Here are some numbered points:
"-24 1 36 8 26 5 5 27 -29 -36 -9 21 -9 -1 5 28 23 44
 6 -14 -8 -15 -21 -12 3 -30 -22 -2 19 0 -19 8" 0
"10 9 -3 -13 0 1 -3 -12 0 7 12 4 -1 -2 -21 -2 -4 -4
 -5 0 3 15 -5 23 6 -4 -5 -7 -8 -6 0 -13" 1
"27 41 -74 -68 -18 -55 -57 -63 31 21 34 6 18 -85 26 -26 -8 -39
 -7 55 -13 80 0 12 53 29 -57 -17 -17 -30 44 -73" 2
"50 -47 -81 87 -43 22 6 -34 35 115 28 -120 -6 77
 -70 -35 -62 -103 -9 7 12 -65 97 31 -23 18 82 25
 -34 58 -30 72" 3
"-8 4 41 -10 15 54 7 33 -25 -30 6 24 -10 -15 21 5 1 21
 15 -17 -6 3 -17 -11 -15 -13 -1 -12 12 13 4 -26" 4
"49 -15 -127 38 -66 -24 -38 -79 77 113 58 -112 13 6
 -83 -52 -53 -118 -8 40 -1 8 80 34 31 38 19 8
 -46 25 -4 21" 5
"-16 10 18 -9 6 12 21 8 -11 -13 -22 13 -8 7 12 -9 6 7
 4 -18 10 3 -14 -7 -18 1 2 -6 12 -4 13 -10" 6
"-9 -45 12 80 1 43 35 26 -8 26 -15 -47 -15 58 -41 5 -19 -12
 10 -31 5 -68 34 1 -39 -9 49 17 -3 33 -34 68" 7
"-32 -32 84 37 36 53 46 71 -44 -24 -40 15 -24 38 -13 30 2 50
 16 -47 -3 -65 -7 -14 -47 -15 35 3 26 24 -28 38" 8
"-17 -28 29 64 2 40 24 24 -8 11 -14 -33 -20 46 -33 13 -10 3
 20 -33 -9 -65 17 -4 -43 -8 28 12 -9 27 -31 58" 9
"31 45 -58 -117 -28 -89 -76 -70 22 -28 39 36 25 -126
 42 -21 -6 -21 -28 59 -8 127 -16 4 92 27 -90 -37
 -1 -43 47 -121" 10
"-27 25 54 -48 33 -7 -3 17 -31 -64 -23 69 6 -30 47 18 36 62
 6 -7 3 25 -51 -13 7 -29 -33 -11 19 -25 14 -41" 11
"83 -51 -125 60 -53 0 -9 -55 37 127 62 -127 1 86
 -60 -41 -75 -127 -25 31 13 -45 112 28 -6 25 79 13
 -53 62 -14 63" 12
"-14 5 6 -6 -1 -17 16 8 -12 7 -21 3 -3 19 14 -3 1 3
 2 -10 10 -5 -8 -2 -24 -1 19 6 2 1 22 4" 13
"-54 20 77 -22 18 9 -4 34 -24 -87 -39 81 3 -70 26 25 34 86
 -1 -37 -13 45 -44 -28 1 -17 -57 -10 30 -40 18 -32" 14
"28 25 -57 -48 -11 -38 -23 -40 4 21 28 -1 16 -17 23 -17 -8 -31
 -25 33 7 46 1 15 34 19 -15 -13 -15 -12 28 -47" 15
"-39 1 70 11 34 27 32 54 -39 -49 -37 42 -8 20 11 29 27 65
 19 -31 2 -31 -34 -14 -22 -30 2 6 22 -5 -18 14" 16
"37 -36 -52 62 -18 -3 -31 -23 29 58 38 -91 10 21 -69 -8 -64 -86
 -13 14 6 -40 90 9 23 11 34 12 -39 35 -28 65" 17
"-23 -4 50 8 27 14 24 41 -29 -36 -25 36 -3 16 10 25 15 46
 7 -22 2 -14 -32 -11 -18 -15 0 -1 19 0 -10 19" 18
"1 71 -16 -114 -2 -63 -34 -41 13 -45 0 68 27 -88
 65 -9 34 25 -6 52 -1 110 -49 -16 50 36 -72 -19
 11 -52 59 -100" 19
"67 -11 -127 9 -83 -48 -67 -107 80 99 67 -114 21 -9
 -45 -62 -50 -125 -38 49 -15 37 100 35 48 51 3 -3
 -52 15 7 3" 20
"-15 -36 27 61 6 47 19 29 -5 4 -9 -28 -17 43 -31 10 -4 2
 16 -30 3 -56 14 -16 -39 -9 34 0 11 29 -26 51" 21
"26 34 -52 -62 -26 -52 -41 -50 27 12 24 18 18 -46 29 -22 -3 -29
 -23 44 -4 66 -3 10 45 27 -34 0 -5 -18 31 -56" 22
"43 -4 -80 4 -32 -27 -22 -47 32 51 29 -51 7 11 -12 -29 -32 -67
 -26 28 3 8 42 18 23 24 17 -2 -29 15 7 2" 23
"44 -12 -83 8 -36 -23 -14 -50 32 68 39 -59 6 18 -17 -31 -29 -80
 -23 32 7 3 52 12 19 35 15 -1 -28 21 4 7" 24
"61 22 -106 -42 -43 -44 -54 -71 44 52 55 -44 23 -21
 5 -39 -23 -72 -22 50 11 31 35 26 43 31 -15 -6
 -34 -1 23 -38" 25
"29 -9 -32 18 -13 3 -17 -37 16 31 10 -36 -4 15 -15 -6 -12 -30
 -4 11 7 -15 28 10 -5 1 21 6 -11 12 -8 13" 26
"22 8 -60 -8 -13 -18 -17 -48 28 37 9 -28 10 0 -6 -26 -13 -31
 -4 26 -2 23 13 17 16 18 3 9 -15 -14 11 -1" 27
"24 -9 -45 11 -25 -6 -10 -26 24 37 23 -38 3 9 -18 -21 -21 -47
 -10 16 -3 -2 36 10 15 14 13 5 -17 13 -2 8" 28
"68 -21 -113 18 -60 -24 -48 -83 69 104 65 -107 4 3
 -48 -63 -46 -114 -19 56 -12 21 71 30 27 41 9 -7
 -41 22 -2 18" 29
"-21 -24 41 40 11 41 23 42 -18 -6 -7 -4 -13 21 -13 10 -6 21
 4 -27 -6 -40 3 -10 -35 -17 29 13 8 11 -30 41" 30
"-13 -29 29 46 11 39 29 42 -13 2 -22 -19 -18 46 -18 15 -1 18
 9 -27 12 -56 15 0 -36 -14 34 22 14 24 -29 44" 31
"4 26 -25 -46 -8 -28 -36 -15 9 -18 11 26 15 -47 22 -9 23 8
 -3 23 -18 31 -17 2 40 6 -42 -8 4 -25 9 -42" 32
"-35 8 41 -14 15 5 -4 12 -15 -48 -15 35 -3 -30 13 14 22 37
 19 -9 -8 13 -36 -8 -2 -11 -26 -3 14 -19 -1 -8" 33
"16 -97 -13 127 -28 91 60 40 0 103 -10 -127 -32 127
 -109 -10 -57 -79 0 -49 -20 -127 103 18 -85 -8 127 42
 -17 99 -70 127" 34
"-74 41 127 -61 74 8 39 90 -80 -127 -69 127 -7 -29
 77 56 76 127 29 -43 5 21 -95 -20 -16 -52 -49 -9
 51 -42 13 -39" 35
"-3 -36 42 50 24 34 31 48 -11 2 -14 -12 -12 52 -19 8 -7 10
 11 -27 11 -58 29 -20 -28 -13 41 6 6 32 -29 37" 36
"-40 -3 75 12 33 28 38 47 -39 -35 -39 44 -11 18 16 30 19 55
 14 -37 6 -29 -35 -16 -33 -19 8 15 27 -13 -6 4" 37
"-33 10 58 -14 17 6 -4 23 -16 -65 -26 63 -10 -27 39 27 34 51
 17 -16 -14 13 -44 -16 -5 -17 -40 -3 29 -28 10 -12" 38
"-9 -23 20 35 -9 33 -2 11 4 13 11 -29 -29 22 -25 5 -7 -19
 9 -9 -5 -27 7 6 -15 -4 17 4 -9 10 -18 27" 39
"-25 19 5 -19 6 15 -18 -5 -6 -36 -3 29 0 -40 12 2 29 35
 1 2 -6 31 -34 -2 14 1 -44 -19 16 -26 15 -30" 40
"15 11 -17 -29 -3 -2 -17 -19 8 -3 9 13 4 -18 9 -17 5 -14
 -10 25 1 38 -4 7 13 15 -10 -9 -9 -20 23 -32" 41
"-49 29 107 -51 52 13 23 64 -51 -98 -49 103 -2 -27 45 47 47 102
 18 -32 -4 14 -82 -22 -1 -31 -44 -14 36 -36 5 -30" 42
"-21 -73 25 127 2 80 52 47 -14 53 -28 -77 -30 102
 -76 13 -32 -23 11 -54 0 -121 57 -1 -75 -16 91 40
 -10 58 -52 116" 43
"-26 29 59 -63 29 -14 0 22 -20 -68 -18 80 7 -44 51 25 36 69
 7 4 -3 35 -56 -16 12 -13 -45 -15 22 -37 19 -50" 44
"-22 -2 17 20 17 17 17 5 -4 -1 -18 3 4 36 -6 14 17 23
 7 -17 -12 -24 -17 4 -21 -6 5 8 -3 -11 -11 38" 45
"46 -2 -88 0 -36 -33 -27 -56 42 63 46 -53 10 0 -18 -38 -35 -74
 -24 40 7 14 46 19 25 30 11 -4 -32 11 16 -1" 46
"3 -17 -14 33 -10 5 0 -10 9 14 9 -23 0 19 -18 -3 -18 -33
 -8 -7 1 -16 35 10 -7 8 23 5 -13 15 -10 20" 47
"1 -7 2 9 -5 -3 3 7 -9 -1 -3 -2 -8 5 -2 3 -7 -3
 44 -3 -3 -18 10 2 -6 3 9 -2 2 0 -4 11" 48
"3 -30 -1 32 -5 15 9 13 -2 11 0 -31 -2 25 -20 10 -23 -15
 -2 -15 9 -32 32 -5 -4 0 26 4 -4 21 -12 22" 49
"-15 -18 53 25 21 34 34 54 -37 -21 -23 10 -11 31 -4 18 8 37
 15 -29 2 -44 -6 -1 -32 -18 22 6 17 15 -16 22" 50
"30 26 -46 -49 2 -34 11 -18 -6 24 14 34 3 15 34 -10 -6 -14
 14 15 17 21 -1 4 21 20 19 3 -23 -21 15 -40" 51
"17 32 -25 -53 -10 -34 -42 -30 21 -15 21 30 17 -49 17 -9 14 -8
 -9 23 -6 53 -21 -1 37 13 -37 -14 1 -23 24 -58" 52
"8 -17 8 15 4 9 -10 16 0 -19 23 -2 -20 -6 -20 15 1 5
 -27 8 -16 -21 -6 24 -10 1 -34 -4 -2 13 -31 9" 53
"16 6 -40 -29 -19 -25 -31 -42 25 1 27 -3 7 -38 10 -13 -1 -22
 -10 25 -4 37 -2 6 33 20 -28 -5 -3 -11 19 -31" 54
"31 -42 -32 66 -22 30 -10 3 18 65 38 -68 -24 43 -51 -18 -30 -51
 -12 4 -3 -43 43 23 -26 11 39 14 -25 45 -37 48" 55
"-47 -2 107 -28 46 7 27 81 -53 -92 -42 85 -14 -28 38 47 27 93
 26 -35 2 3 -53 -34 6 -31 -29 8 37 -26 -1 -24" 56
"36 -41 -78 69 -35 12 0 -30 29 96 32 -102 -2 61
 -52 -32 -45 -81 -13 3 3 -43 74 24 -18 18 72 22
 -31 41 -18 56" 57
"22 -20 -59 29 -32 3 -25 -39 32 70 40 -82 -9 14 -43 -26 -43 -60
 -7 17 1 -5 43 23 7 18 13 1 -8 20 -16 28" 58
"-18 25 30 -59 16 -20 -12 8 -6 -53 -6 56 0 -35 37 22 31 51
 8 5 -1 36 -46 -7 11 -4 -40 -16 16 -25 19 -53" 59
"-17 18 31 -34 16 -12 -3 13 -15 -47 -13 42 2 -27 29 13 14 39
 5 -2 0 24 -28 -15 13 -10 -31 -7 15 -24 9 -31" 60
"41 23 -89 -17 -26 -25 -21 -62 53 51 14 -27 18 -13 20 -38 -4 -57
 -14 39 1 24 12 14 13 32 -1 15 -21 -3 25 -2" 61
"-4 -12 -1 -33 -8 5 7 0 5 24 14 23 20 15 -7 -8 -24 -16
 0 -12 16 -17 10 -3 -5 -2 15 12 0 11 15 10" 62
"24 36 -40 -94 -18 -69 -52 -40 16 -39 39 49 19 -96 40 -14 -4 1
 -15 42 -12 103 -17 4 69 16 -78 -34 2 -33 42 -94" 63
"18 12 -58 6 -25 -3 0 -35 22 41 5 -32 5 19 -11 -19 -5 -41
 -2 16 0 1 18 13 -2 22 7 6 -15 -4 6 9" 64
"60 -9 -100 10 -42 -23 -15 -51 38 81 42 -60 12 20
 -24 -28 -44 -81 -21 24 0 12 48 15 20 42 25 -4
 -41 32 6 -8" 65
"20 -15 -40 17 -16 -30 -24 -4 23 14 10 -41 14 -1 -18 -9 -37 -32
 -12 15 4 -12 49 -2 34 7 2 10 -16 15 -4 21" 66
"-8 33 -5 -44 13 -41 -23 -40 9 -41 -4 41 24 -45 30 8 21 29
 -8 1 -12 39 -30 -6 37 -6 -50 -7 -1 -32 9 -25" 67
"-33 3 66 16 34 26 35 50 -37 -46 -27 42 -6 22 8 30 27 52
 16 -33 5 -28 -33 -12 -26 -25 1 8 16 -9 -12 18" 68
"-17 -26 18 52 6 32 32 27 -13 25 -21 -30 -6 57 -26 4 -8 1
 10 -19 5 -52 25 -5 -34 -8 39 13 -2 26 -26 54" 69
"5 3 5 -13 1 -8 -16 -5 0 -5 8 12 2 -18 2 0 2 4
 2 11 -3 19 -7 1 10 7 -23 -3 -1 2 7 -13" 70
"-19 -32 27 68 11 42 35 33 -18 18 -30 -34 -7 66 -25 17 -11 2
 8 -28 11 -73 15 -1 -42 -18 44 21 5 26 -30 61" 71
"46 15 -89 -41 -34 -44 -36 -65 41 42 45 -26 23 -20 10 -34 -12 -59
 -25 50 -1 44 23 14 34 27 -7 -8 -28 -12 26 -37" 72
"24 6 -54 -11 -20 -19 -19 -48 27 31 24 -32 9 -6 -4 -22 -11 -42
 -5 27 -1 29 16 8 22 20 -6 0 -14 -11 9 -5" 73
New points follow, each followed by the numbers of its three nearest points above by angle, seen from the average point of the numbered points, nearest first.
"-64 -55 93 99 48 85 62 76 -50 -40 -65 -8 -48 44
 -34 42 21 64 32 -75 1 -101 -11 -8 -80 -35 42 26
 8 34 -54 88" --> 30 8 31
"-3 1 -4 12 -5 2 -12 -4 10 4 3 -6 -2 -14 -16 2 -3 -11
 1 -11 -8 1 7 4 -4 8 -12 -5 3 4 -5 5" --> 53 14 33
"-13 19 17 -35 0 -18 -27 -12 2 -33 15 36 6 -61 10 3 19 25
 5 15 -13 39 -35 -9 19 -9 -56 -10 13 -23 10 -32" --> 70 40 67
"14 64 -8 -122 1 -68 -54 -35 12 -70 27 82 19 -101
 65 -2 32 32 -8 50 -15 115 -66 -12 74 27 -92 -30
 17 -67 52 -105" --> 19 52 32
"10 -15 -12 29 -5 11 13 3 2 24 1 -26 -3 35 -14 -5 -17 -21
 -1 -4 8 -34 24 7 -13 -1 32 7 -5 15 -10 24" --> 34 43 7
"-33 2 8 38 11 27 54 -1 -5 13 -50 -1 8 67 -1 14 25 14
 7 -30 1 -48 -6 1 -47 -10 33 12 -5 -14 9 57" --> 45 71 69
"-22 30 43 -53 30 -14 -5 26 -22 -63 -14 73 8 -40 47 18 35 59
 8 5 -1 41 -52 -14 14 -8 -36 -13 19 -34 21 -43" --> 44 60 11
"13 9 -20 -25 -15 -12 -3 -20 17 9 15 2 0 -13 6 -19 -4 -21
 -8 12 -6 19 1 7 12 6 3 -7 -2 -5 20 -26" --> 22 15 41
"-24 43 0 -68 9 -36 -29 -25 1 -38 0 54 7 -61 38 -6 23 27
 -11 25 -13 57 -37 0 20 8 -70 -12 15 -45 27 -52" --> 19 67 32
"-10 44 -15 -73 3 -59 3 -24 10 -26 -16 25 24 -50 54 -7 7 3
 15 10 26 114 -17 -21 41 -1 -34 -3 16 -53 47 -45" --> 19 63 52
"58 -109 -108 127 -55 59 35 -29 56 127 23 -127 -17 127
 -127 -52 -88 -127 -10 -8 25 -127 127 40 -76 15 127 44
 -57 122 -70 127" --> 3 57 55
"27 48 9 -107 -13 -54 -36 -23 6 -57 21 78 16 -105
 65 -4 17 31 -9 33 -14 97 -49 -7 64 9 -91 -28
 9 -43 39 -101" --> 19 63 32
"-17 -19 70 36 34 35 59 69 -49 -28 -48 22 -14 77 6 36 8 54
 6 -39 15 -59 -9 -5 -43 -24 52 2 0 19 -18 39" --> 50 8 30
"-14 -34 37 45 24 39 -4 49 -5 -1 34 7 -29 17 -39 25 13 2
 -7 4 -33 -42 0 1 -26 -5 10 15 4 32 -45 49" --> 30 39 21
"7 21 -3 -36 5 -15 -20 -15 -4 -21 9 22 3 -32 12 -4 15 8
 0 13 -7 29 -17 -11 18 15 -38 -7 2 -21 15 -26" --> 19 32 70
"-41 53 80 -87 42 -20 2 32 -38 -96 -39 115 4 -57 74 32 52 106
 9 -2 0 55 -86 -22 15 -20 -67 -12 35 -48 25 -60" --> 44 60 11
"6 -6 -26 7 -10 -9 -15 -21 28 15 11 -19 -3 -12 -13 -3 -6 -33
 -2 9 -4 3 12 5 8 10 -6 2 -1 6 1 -2" --> 20 29 5
"32 23 -44 -29 -12 -32 -45 -37 11 28 30 -1 15 -28 19 -18 -15 -34
 -17 35 1 32 4 8 32 14 0 -11 -13 -9 23 -32" --> 15 22 2
"24 -1 -63 -4 -21 -47 -11 -44 38 19 20 -29 31 -11 -16 -11 -23 -42
 -10 24 5 23 43 4 59 2 -22 9 -19 -7 8 18" --> 73 20 25
"-53 -34 115 43 59 47 55 99 -67 -73 -66 43 -24 48 0 52 20 96
 32 -64 13 -64 -27 -30 -37 -49 26 2 30 10 -28 48" --> 50 16 8
"10 8 5 -14 1 -3 -4 1 -15 1 -4 10 3 5 14 15 9 0
 -13 0 3 10 -15 2 1 -2 9 -4 -8 -2 4 -9" --> 11 44 35
"-3 56 -10 -93 2 -53 -23 -35 6 -31 3 54 25 -67 38 -15 26 19
 -3 24 4 82 -20 -1 44 7 -51 -20 -6 -50 47 -83" --> 19 52 63
"1 9 -23 -7 -8 -27 -2 -22 -10 7 0 -2 11 1 8 -7 -2 -11
 -4 -1 -8 15 8 0 20 -4 -3 -5 -11 -13 16 4" --> 15 22 67
"-13 6 13 -7 3 16 27 8 -11 2 -20 -4 5 14 6 -4 4 -2
 -2 -9 6 -1 -3 -5 -25 6 20 7 6 -6 7 -9" --> 6 13 37
"-17 29 27 -52 4 -26 -27 -9 2 -43 0 48 6 -55 23 21 24 32
 10 3 -9 46 -23 -11 33 1 -49 -13 13 -32 19 -42" --> 59 67 70
"27 -21 -45 13 -16 -35 -28 -15 14 7 15 -43 22 -10 -29 -1 -41 -48
 -10 7 7 -25 61 -6 46 4 -12 8 -1 17 -8 26" --> 66 17 28
"-1 28 5 -72 7 -47 -28 -7 -6 -48 12 49 12 -67
 39 7 16 20 -3 17 -4 63 -35 -4 42 2 -55 -19
 13 -33 25 -100" --> 19 32 63
"-54 -2 107 -27 48 19 31 81 -58 -97 -49 77 -25 -11 34 61 28 110
 22 -39 6 -13 -51 -26 -10 -19 -37 -4 39 -16 -3 -15" --> 56 42 35
"-29 0 59 -18 26 9 14 40 -24 -50 -26 47 -3 -12 20 27 18 52
 16 -19 0 -1 -33 -19 -3 -19 -18 -2 24 -13 -2 -16" --> 56 42 35
"23 37 -50 -81 -16 -56 -67 -60 34 -6 43 20 28 -77 22 -6 3 -23
 -21 40 -4 83 -31 7 60 24 -62 -14 -4 -37 40 -71" --> 10 52 54
"10 -20 -18 33 -10 19 12 -7 5 45 8 -33 -15 28 -19 -17 -8 -32
 -5 0 -2 -27 19 13 -31 5 46 6 -11 27 -11 25" --> 34 55 3
"-22 -50 61 64 22 68 58 64 -33 0 -36 -21 -14 69 -23 21 -8 20
 2 -42 1 -76 15 -2 -50 -32 62 11 9 31 -27 51" --> 31 36 71
"-29 -1 45 -7 27 -8 19 33 -29 -55 -30 33 8 2 16 22 13 45
 8 -23 5 -10 -15 -20 4 -19 -6 1 15 -13 3 8" --> 56 35 18
"13 47 -34 -73 -1 -49 -43 -47 21 -20 21 44 24 -73 34 -14 21 6
 -7 41 -11 80 -36 6 40 21 -61 -15 -4 -39 32 -62" --> 52 19 63
"4 6 -13 -7 -7 -6 3 -8 0 10 0 1 4 8 1 -3 -3 -11
 -2 8 5 2 -7 -2 2 4 8 -9 -4 -7 3 -1" --> 51 19 13
"6 11 -9 -19 -2 -3 -10 -11 6 4 10 8 -2 -12 9 -9 3 -13
 -7 7 -1 23 -7 6 0 3 -5 -6 -2 -6 9 -23" --> 41 19 52
"13 -27 -15 52 -14 31 27 12 4 55 8 -66 -24 60 -30 -12 -20 -44
 2 -4 -6 -45 43 15 -56 -2 55 5 -17 38 -14 36" --> 34 55 43
"20 31 -46 -37 -20 -36 -25 -34 17 14 24 7 12 -14 10 -19 -9 -32
 -17 27 -2 37 1 6 21 12 -13 -25 -15 -7 22 -35" --> 15 22 2
"-10 4 13 -16 5 -15 4 12 -10 -26 -15 8 12 -7 12 7 -2 13
 2 -6 6 8 -1 -11 20 -6 -40 -9 5 -13 14 -16" --> 60 44 11
"1 -10 13 16 5 19 -13 15 -14 -13 8 5 -13 5 -12 21 7 9
 -6 -1 -10 -8 -10 0 -11 1 -5 -7 2 7 -13 6" --> 0 18 68
"24 10 -34 -25 -11 -23 -8 -23 11 15 20 -2 2 -7 12 -19 -2 -21
 -15 14 -4 28 0 -3 22 9 -2 -7 -8 -7 9 -20" --> 15 22 2
"2 12 -3 -30 1 -16 -16 -18 2 -5 9 17 5 -27 12 -1 4 2
 -5 13 -6 27 -8 -6 18 4 -17 9 -1 -17 4 -26" --> 19 32 52
"44 -21 -80 40 -40 -3 -17 -43 41 81 39 -78 16 31 -40 -32 -37 -81
 -17 22 -2 -28 75 18 3 20 35 7 -39 32 -6 23" --> 12 28 5
"43 -10 -101 9 -40 -25 -30 -65 45 89 52 -83 14 24
 -26 -37 -40 -91 -34 38 7 9 66 21 31 34 15 -6
 -36 29 6 5" --> 24 23 65
"26 -32 -49 39 -19 -13 -21 -11 23 34 19 -61 6 17 -45 -9 -39 -49
 -6 10 6 -23 58 0 20 11 14 11 -14 30 -20 36" --> 17 12 3
"-20 22 34 -43 19 -12 -3 20 -20 -60 -13 51 10 -35 31 20 18 48
 7 -5 0 26 -34 -15 17 -12 -34 -8 20 -22 11 -40" --> 60 44 11
"-63 -43 127 50 51 82 107 126 -88 -68 -82 28 -41 77 10 47 18 90
 38 -74 42 -99 -21 -30 -76 -57 72 17 44 45 -25 27" --> 50 8 30
"6 0 -21 -1 -13 -9 -29 -42 30 9 21 -17 1 -26 -17 -15 3 -21
 0 10 -6 24 8 12 15 10 -23 -4 -7 13 3 -5" --> 54 73 2
"-39 10 85 30 38 48 54 67 -50 -44 -40 32 -13 55 4 39 12 61
 17 -42 14 -56 -21 -9 -41 -28 36 6 24 18 -18 35" --> 50 8 68
"-8 32 29 -54 18 -16 -13 1 -3 -47 -11 68 3 -38 33 19 40 42
 1 5 -6 36 -50 -7 19 -6 -43 -17 11 -40 15 -41" --> 59 44 60
"23 19 -56 -29 -18 -34 -41 -56 30 23 30 -19 16 -41 16 -33 -5 -47
 -11 34 -7 37 15 11 17 20 -21 -8 -14 -12 13 -18" --> 72 2 25
"-4 16 13 -42 6 -16 -17 2 0 -29 1 36 0 -38 20 5 19 28
 5 5 -7 30 -28 -1 16 -1 -38 -7 3 -26 11 -31" --> 59 44 60
"64 21 -112 -54 -54 -63 -63 -93 63 51 73 -37 28 -57
 8 -51 -31 -91 -31 73 2 81 48 23 57 39 -26 -20
 -33 -11 39 -51" --> 72 25 73
"-23 24 24 -19 10 0 16 16 -18 -28 -26 34 4 -3 21 10 12 24
 2 -11 9 9 -18 -12 5 -12 15 -1 13 -22 17 -9" --> 35 42 11
"11 8 -18 -22 -16 -12 -4 -6 5 7 12 -10 4 -16 11 -13 -17 -18
 -2 12 5 19 12 0 12 8 4 -7 -3 7 13 -39" --> 15 10 22
"-27 39 35 -69 27 -28 -12 2 -19 -68 -11 80 11 -51 48 21 32 53
 -2 22 2 45 -55 -13 27 -5 -52 -21 14 -36 29 -56" --> 59 44 60
"13 8 -23 -17 -7 -10 -12 -19 6 13 13 -2 8 -8 4 -11 -6 -16
 -10 14 3 18 3 5 16 9 -6 -5 -4 -4 7 -19" --> 15 22 2
"-25 0 23 5 1 20 30 16 -13 13 -22 7 -5 19 8 3 14 21
 14 -22 8 -18 -12 -10 -29 -1 24 2 8 0 4 -3" --> 37 50 6
"8 16 -15 -32 -6 -19 -2 -11 8 -6 21 13 11 -26 19 2 17 8
 -8 18 -4 31 -12 -3 22 1 -25 -8 -1 -12 13 -30" --> 19 32 52
"-6 2 5 5 4 5 8 6 9 -1 -4 -2 1 7 1 0 -3 1
 3 -6 4 -11 5 -4 -5 -5 8 4 1 3 2 -1" --> 37 16 68
"1 54 -18 -100 0 -48 -23 -36 6 -34 6 62 27 -78
 66 -9 27 14 -8 31 2 100 -47 -2 42 13 -54 -16
 0 -48 51 -86" --> 19 52 63
"-10 29 11 -49 14 -10 -10 -2 -1 -32 -1 48 7 -31 28 11 30 38
 -1 8 -11 34 -47 -2 17 -1 -37 -8 7 -28 13 -28" --> 59 44 60
"14 13 -19 -27 -10 5 -17 -15 -3 16 14 -5 2 -13 4 -13 5 -5
 -4 6 -6 18 -5 8 -1 6 -3 -1 -7 -8 11 -18" --> 41 52 2
"-24 60 38 -103 28 -45 -20 5 -19 -82 -13 106 17 -84
 71 21 38 69 1 26 -11 86 -84 -16 59 -5 -82 -28
 23 -64 53 -91" --> 59 44 60
"-2 46 -15 -81 -3 -47 -25 -38 7 -23 5 44 19 -85 45 -18 21 23
 -7 25 -2 72 -38 -2 39 9 -47 -19 7 -46 41 -54" --> 19 32 52
"0 19 -9 -31 0 -17 -16 -14 8 -12 6 20 10 -43 14 -1 10 2
 -4 11 -6 40 -17 -5 28 6 -35 -14 7 -21 18 -27" --> 19 32 52
"-19 45 37 -64 14 -27 -27 -1 1 -63 -13 67 -6 -85 38 17 44 53
 -7 5 -25 63 -45 -18 34 5 -66 -15 33 -42 21 -50" --> 59 40 44
"-4 23 14 -35 5 -19 -20 -6 -3 -32 3 37 4 -44 26 12 22 23
 7 10 -14 34 -29 -10 19 -3 -41 -17 13 -26 10 -32" --> 59 70 40
"-14 -23 39 36 9 36 27 18 -19 -3 -21 -11 -16 39 -14 14 6 17
 8 -28 9 -46 2 -3 -31 -17 29 13 4 15 -21 43" --> 31 30 71
"3 27 -8 -31 1 -10 -10 -15 8 -1 9 19 -4 -23 19 -8 13 -2
 -8 13 -4 41 -23 5 8 2 -9 -10 3 -14 17 -36" --> 19 52 41
"24 35 -30 -78 -13 -54 -41 -29 13 -30 28 31 16 -71 32 -14 0 -2
 -12 34 -1 73 -14 2 51 13 -51 -25 0 -31 33 -71" --> 63 10 52
"14 -18 -11 28 -17 9 1 -9 10 25 4 -23 -4 25 -16 2 -16 -21
 0 0 0 -20 14 6 -9 7 27 3 -5 14 -10 23" --> 34 55 3
"6 13 1 -6 0 -8 -3 -10 3 0 6 7 -4 -2 4 -2 1 -1
 3 0 -4 1 -2 2 15 2 -17 -4 -5 -11 4 -6" --> 67 59 44
"38 0 -76 -4 -40 -28 -27 -47 32 54 39 -49 8 -7 -16 -32 -26 -44
 -20 35 -1 16 38 16 28 27 8 0 -23 12 9 -3" --> 46 20 23
"24 -47 -34 81 -18 30 22 1 11 73 7 -79 -12 78 -56 -11 -41 -57
 0 -10 7 -71 59 20 -37 8 72 27 -22 52 -26 72" --> 34 55 3
"-16 -30 38 53 15 36 35 48 -22 5 -23 -34 -9 46 -20 14 -2 13
 16 -29 3 -56 14 -4 -40 -19 46 16 7 27 -31 55" --> 31 71 69
"8 -15 -16 36 -15 11 0 -10 13 29 9 -39 -10 13 -21 -5 -20 -32
 -2 0 -1 -21 27 9 -15 5 23 15 -12 21 -12 21" --> 55 3 47
"1 26 -5 -53 1 -28 -25 -16 4 -23 17 35 10 -43 25 -1 11 12
 -4 21 -5 46 -25 0 26 4 -35 -13 6 -22 19 -43" --> 19 32 52
"-18 29 37 -48 15 -24 -8 12 -15 -57 -11 57 4 -43 35 12 18 46
 7 -7 6 33 -37 -14 23 -11 -41 -10 18 -30 17 -44" --> 60 44 59
"4 27 -26 -47 -5 -36 7 -27 10 -3 -11 12 22 -27 23 -3 -4 -17
 -4 10 8 40 -3 -8 31 6 -20 -10 5 -28 35 -41" --> 19 63 10
"3 53 -53 -51 -20 -38 -26 -62 33 9 7 18 24 -31 19 -19 24 -23
 -9 30 -7 82 -21 9 24 9 -39 -5 -14 -32 30 -35" --> 22 2 52
"-38 -65 64 127 12 89 65 76 -45 21 -43 -50 -26 104
 -57 25 -19 17 0 -63 14 -122 30 -3 -83 -35 84 29
 22 54 -63 115" --> 71 69 21
"35 -15 -65 31 -30 -3 -10 -36 30 65 36 -59 4 25 -36 -26 -29 -68
 -10 19 2 -15 48 20 5 17 28 7 -23 27 -6 23" --> 12 28 58
"-17 7 14 -4 9 16 28 -8 -12 -4 -24 13 -4 21 7 -5 8 6
 4 -22 8 -6 -9 -1 -25 -3 25 5 11 -1 16 -11" --> 6 13 37
